Here is a table of points, one per row:
[-0.2  0.2  0.2 -1.2  1.  -0.2  2.2 -0.4  0.8 -1.4 -0.6  0.6  1.4  1.4  0.4  0.7 -0.9  0.5  1.6  0.3 -1.1 -0.8 -2.3  1.2]
[-0.3 -1.1  0.1 -0.5  0.   1.1  1.3 -1.1  2.3  0.3 -0.5 -0.3 -1.7  1.  -1.2  1.6  2.   1.2 -1.5  0.7  1.4 -1.8  1.  -0.7]
[ 0.8 -0.3 -0.3 -0.2  0.3  1.2 -1.   0.1  1.4 -1.2 -0.6  0.   0.8 -0.7 -0.7 -1.1 -0.9 -0.1 -1.  -1.4 -0.4  0.4  0.6 -0.1]
[ 0.2  0.9  1.2  1.3 -0.4 -0.3  1.3 -0.5 -1.5  1.9 -1.6  0.3  0.6  1.2  0.2 -0.1  1.5  0.  -0.7 -0.7  0.   0.6 -0.7 -2.2]
[-2.  -1.8  0.6 -1.8 -0.1  0.4 -0.4 -1.6 -0.7 -1.6  1.5 -0.4  1.  -0.1 -2.  -1.1  0.   0.8 -0.5 -0.1  1.4 -0.3  1.6  0.4]
[ 1.  -1.7 -0.5  0.   0.6  0.2 -0.6  0.3  0.8  0.   1.   0.4  1.  -1.1  0.2  0.4 -1.3  0.8 -1.5 -0.8 -1.1  0.9 -0.9 -1.8]
[ 1.2 -1.8  0.   0.5 -0.5 -0.1 -0.5  1.4  1.3  0.7  0.3 -0.5  0.3 -1.  -0.5 -1.  -0.5 -0.6 -0.4 -0.2 -1.3  0.1 -1.5 -0.7]
[ 0.8  0.4  0.3  0.8 -1.4  0.3  1.1  0.8  1.1 -0.4 -0.7 -0.9 -0.8 -1.7 -1.6  1.  -0.3 -0.8 -0.1 -0.9 -1.1 -0.1  0.1  2.4]
[-0.6  0.7 -1.3  0.4  0.5 -0.9  0.   0.4 -0.1  0.8  0.8  0.7 -0.9 -0.4  0.4 -1.2  0.2 -0.1  0.7 -0.4  0.8 -1.1  1.5  0.3]
[-0.3  0.  -0.7 -0.4  0.  -0.4  0.3 -0.7 -0.9  0.   0.4  0.9 -0.8 -0.5  1.1 -0.9 -0.2 -2.   0.3  1.   0.2 -0.4  0.2  0.7]
[-0.3  0.   0.2 -1.6  1.4 -0.1  1.6 -0.3 -0.8 -1.8 -1.1  0.1  0.4  1.3  0.5  1.   1.4  0.6  1.5 -1.  -1.2 -1.4 -1.3  0.7]
[-0.3  1.3  1.1  1.8  1.2  0.9 -0.7 -1.4 -1.1  2.2  1.8 -0.5  1.7 -0.6 -0.3  1.2 -1.4  0.5  1.  -0.9  1.7 -2.1 -1.3  0.8]
[ 0.3  1.2  1.  -1.3  1.1 -0.2  1.6 -0.6  1.8 -0.5 -0.9  1.7  2.1  1.   0.3 -0.4 -1.8  0.7  1.5 -0.5 -0.6 -0.8  0.4  1.1]
[-1.6  1.3 -1.8  0.3  1.2 -1.2  0.1  1.1 -0.1  0.8  1.   0.2 -1.1  0.2  0.3 -0.5  0.7  0.6 -0.1  0.8  0.4  0.8  0.7 -0.3]
[ 0.6  0.1 -1.2  0.5 -1.7  1.5  1.7  0.9  0.1 -0.4  0.4 -1.3 -0.5 -0.9 -0.2  0.1  1.1  0.2 -0.1 -0.7 -1.2  0.5 -0.6  0. ]
[-0.9  0.9 -1.5  0.   0.8 -1.3  0.2  1.7 -0.2  1.   0.8  0.  -0.1  0.1 -0.2  0.2  0.7 -0.3 -0.2  1.4  1.4  0.8  1.1  1.2]
[ 0.8 -1.1  0.5 -0.2  0.2  0.2 -1.2  0.9  1.3 -0.5 -1.   0.1  1.  -1.5 -0.8  0.3 -1.3 -0.9 -1.2 -0.9  0.   0.8 -1.   0.3]
[ 1.4 -0.3 -1.   0.5 -0.7  0.6 -0.5  0.7  1.2 -1.2 -0.8 -0.9  0.8 -0.8 -0.6 -1.9  1.4 -1.5 -0.2 -1.  -0.1 -0.1 -0.1 -0.3]
[ 0.3  0.4 -2.2 -0.9 -1.5  2.  -1.8 -0.7  0.1  1.5 -2.   0.4  0.9  1.   0.   1.6 -1.4  1.2  0.9  1.4 -0.1 -0.3  0.9 -1.1]
[-0.3 -0.4 -0.6 -0.3  0.5 -0.1  0.2 -0.8 -0.4 -0.3  0.1  1.1 -1.  -0.9  1.2 -1.1  0.  -1.8  0.8 -0.1  0.8 -0.6  0.5  0.5]
[ 1.1 -0.8 -0.2 -0.8  0.3  0.3 -1.4 -0.2  0.2 -0.2  0.8  0.8  0.9 -1.8 -0.1  1.4 -0.8  0.6 -1.6 -0.7 -0.4  1.4 -1.7 -1. ]
[-1.2  0.2  0.2 -0.7  0.  -1.2  0.  -0.3  0.3  0.4 -0.5  1.3 -0.8 -1.5  0.9 -0.8 -0.1 -0.9  1.  -0.2  0.4 -0.5  0.4  0.5]
[ 0.  -0.7  0.  -1.1  1.4 -1.2 -0.7  0.  -1.  -1.3 -1.5 -0.8 -0.1  1.3  0.5  1.6  1.7  1.   1.1 -1.8 -0.9 -1.5 -0.3  1.2]
[ 0.5 -2.1  0.7  2.   0.   0.5 -0.5  1.8 -0.9  0.3 -1.2  1.4  0.6  0.6  1.3 -2.1 -1.   2.3 -0.5  1.8  0.2  1.6 -1.4  1.9]
[-0.4 -1.1  0.6 -1.1 -1.3  0.7 -0.4 -0.6  1.1  1.5 -1.1 -0.1 -0.7 -0.1 -0.8  1.5  0.9  1.3 -0.5  1.7  0.  -1.2  0.5 -1. ]
[ 0.5 -0.1  0.7  1.3 -1.4 -2.3  0.8 -0.8 -0.6 -1.8 -0.2 -1.6 -0.3  0.6 -0.6  0.4 -1.5  0.6  1.2 -1.   2.   1.7 -0.1 -1.1]
[ 0.1  0.5  1.2  1.  -0.9 -0.4 -0.4  0.6 -1.5  0.9 -0.8  1.4  1.8  1.  -0.3  0.4  2.  -0.4 -0.9  0.1  0.2 -1.  -1.7 -0.6]
[ 0.7  0.9 -0.6  0.5 -1.1  1.7  1.9  0.6 -0.1 -0.9  0.2 -1.2 -1.2 -1.5 -0.5  0.8 -0.7  0.9 -0.1 -0.4 -1.4  0.6 -0.3  0.9]
[-0.4 -1.6  1.1  0.8 -0.9  0.2 -0.7 -0.1 -0.6 -1.3  1.9 -0.3 -0.9  1.2  0.6  1.5 -0.8 -0.1  2.3 -1.9  1.9  1.9  1.3 -1.6]
[ 1.3 -1.  -1.8  0.1 -0.7  1.1 -0.3  0.7  0.2  0.1  0.3 -0.8  0.5 -0.2 -0.4 -1.7  0.  -1.5 -0.6 -0.4 -1.   0.3 -1.4 -0.8]
[-0.1 -0.2 -0.4 -1.4 -0.1 -1.6  0.5  0.1 -0.6  0.6  0.2  0.8 -0.5 -0.3  0.4 -0.7  0.  -1.6  0.3  1.3  0.3  0.   0.   0.8]
[ 0.4 -0.6 -1.5  0.4 -1.2  1.5  0.3  1.   0.4 -0.3  0.3 -1.4  0.  -0.4  0.3 -1.4  1.8 -0.8  0.2 -0.3 -1.6  0.8 -0.9 -1.2]
[-0.2  1.  -0.6 -1.2  1.  -0.3  0.7  1.3 -0.9  1.   0.8  0.9 -1.  -0.9  0.1 -0.8  0.6  0.2  0.6 -0.4  0.6  0.1  1.  -0.2]
[ 1.1  1.6  1.3 -1.9 -0.5 -0.3 -1.4 -1.9  1.9  1.5  1.5 -0.4 -0.5  1.8  1.2 -2.2  1.7  1.  -0.4 -0.2  0.1  1.5 -0.1  1.3]
[-0.9  1.3 -1.7 -0.1  1.3 -0.1  0.9  0.9  0.   0.7  0.9  0.4 -1.   0.   1.1  0.   0.8  0.1 -0.3 -0.3  1.4  0.3  1.2 -0.2]
[-0.2  1.2  1.4  0.9 -1.3 -0.1 -1.2  1.3 -1.2 -1.7  0.7  2.2  0.6  1.2 -0.5  0.4  0.7 -0.2 -1.   1.3 -1.9 -1.2 -0.1 -0.2]
[ 1.5  0.2  1.3  1.   0.  -0.2  1.7 -0.6 -1.8  1.9 -1.9  0.2  0.4  1.  -1.8  0.3 -0.3 -0.6 -0.2 -0.5  0.2  1.3  0.5 -1.1]
[ 0.1  1.4  1.2  1.2 -1.7 -0.6 -1.5  1.3 -0.9 -1.9  1.5  0.2  1.   1.3  0.7  0.1 -0.9 -0.5 -1.5  1.6 -1.3 -1.9  0.8 -0.7]
[-1.2 -0.4 -0.3 -1.   1.3 -1.8 -1.6  0.6 -1.  -0.5 -1.6 -2.  -1.3  1.8  0.2  0.8 -0.8  1.4  0.6 -2.1 -0.8 -0.8 -0.2  0.9]
[-0.9  0.7 -0.6 -0.4  0.4 -1.1 -0.3  0.1  0.7  0.2  0.5  0.8 -0.7  0.   0.1  0.   0.7 -1.4  0.7  0.8  0.9  0.4  0.6  0.7]
[-1.6 -1.4  0.8 -1.4  0.1  0.5  1.4 -1.3  0.2 -1.2 -0.4 -1.2  0.  -0.1 -1.5 -0.4 -1.7  0.8 -1.   0.2  1.3 -1.1  1.6 -0.1]
[ 1.3  1.7  1.5  1.2  2.2  0.4 -1.6 -0.4 -1.4 -1.2  1.1 -1.1 -0.5 -0.2 -1.5  0.9  1.1  1.   1.9  2.2 -0.2 -0.2 -0.2 -0.5]
[-0.3 -0.7  0.9  0.5  2.5  2.  -1.5 -0.7  1.2  0.5  1.1 -1.5  0.8  0.3 -1.4 -0.1  0.1 -2.3 -0.8 -0.8 -0.3  1.6  0.7 -0.3]
[ 2.5  0.3  0.9 -1.3 -0.3 -0.3 -0.3 -1.   0.6  1.5  0.8  1.3  0.5  1.2  1.5 -0.3 -0.9  0.5  0.3  0.3 -0.4  0.4 -0.8  1.6]
These points spread out most along one direction. Take the direction at right angles to it along which they spread out most. Go by this last direction. How far along it is each point below, from 0 to 99? The average is 50, and the first point in the table lies past the average. One standard deviation of the points above along it is 16.
[ 0.  -0.4 -0.6 -0.7 -1.7  1.1 -1.2 -1.   0.4  1.6 -1.5  0.3  0.1 -0.1  0.   1.4 -1.1  1.3  0.3  1.7 -0.6 -0.9  0.7 -1.6] 61
[-2.1  0.2 -0.4  0.5  0.  -0.5  0.3 -0.8  0.4 -0.3 -0.9  1.2 -1.5 -0.5  0.5 -1.6 -0.4 -1.4  0.9 -0.1  0.6 -0.6 -0.3  0.2] 34
[ 1.2 -0.2  0.   0.6 -1.7  0.6 -0.2  1.3  1.1 -0.5 -0.6 -1.   0.  -1.6 -0.6  0.2  1.7 -0.8  0.3 -0.8 -0.9  0.2 -0.4  0.7] 45
[-0.6  0.5  0.3 -1.   0.7 -1.7  0.1  1.3  0.2  0.8  0.5  0.8 -0.2 -1.2  0.1  0.6  0.3 -1.2  0.2  1.3  0.1  0.6  1.3  1.2] 30
[-0.8 -0.7  0.3  1.4 -0.5  0.7 -0.2 -0.7 -0.8 -0.2 -1.6  1.4  1.5  0.   2.2 -0.1  2.2  1.6 -0.4 -0.1  0.2  2.   0.3  2. ] 55
[ 0.2 -1.1  0.4 -1.1  0.4  0.4  1.9 -1.1  0.6 -0.7 -0.7 -1.7 -1.6  0.2 -0.3  0.5 -0.2  1.  -2.2  1.   1.6 -1.3  0.4 -1.6] 54
[-0.7  0.5 -1.4  0.7  0.6 -0.8  0.8  0.2  0.2  0.4  0.2  0.5 -0.8 -0.9  1.5 -0.6  0.1 -0.7  0.5  0.9  0.2 -0.2  0.8  0. ] 26
[ 0.7 -0.5  0.8  1.3 -0.8 -2.1  1.7 -1.8 -1.1 -0.4 -0.7 -0.5  0.1  0.8 -1.6  0.8 -0.9 -0.2  0.9 -0.7 -0.4  1.7  0.6 -1.1] 66
[ 0.1 -0.2 -1.6  0.6  0.6 -0.1  0.6 -0.1 -0.8  0.4  1.1  0.5 -1.5  0.1  1.5 -0.9  0.3 -0.3  0.   0.3  0.1 -0.5  0.8  0.1] 27
[-1.8  1.6  1.6  0.5 -1.   1.3 -0.4  2.  -0.9 -0.3  1.2 -1.  -0.4  1.9  2.   0.1 -1.8 -0.5 -2.   0.6 -0.1 -0.6  0.3 -0.2] 51
[-0.2  1.3  1.3  1.7  1.5  0.3 -1.2 -1.4 -1.   1.3  1.6 -2.1  0.3 -0.5  0.   0.6 -0.3  1.   1.5  1.2  0.  -1.4 -1.8 -1. ] 64
[-0.1 -0.3 -0.5 -0.9  0.4 -0.1 -1.6 -0.6  1.1 -0.8 -0.5  0.5  1.3 -1.4 -1.1  0.7 -1.3  0.3 -1.7 -1.5 -0.1  1.1 -0.8 -0.2] 57
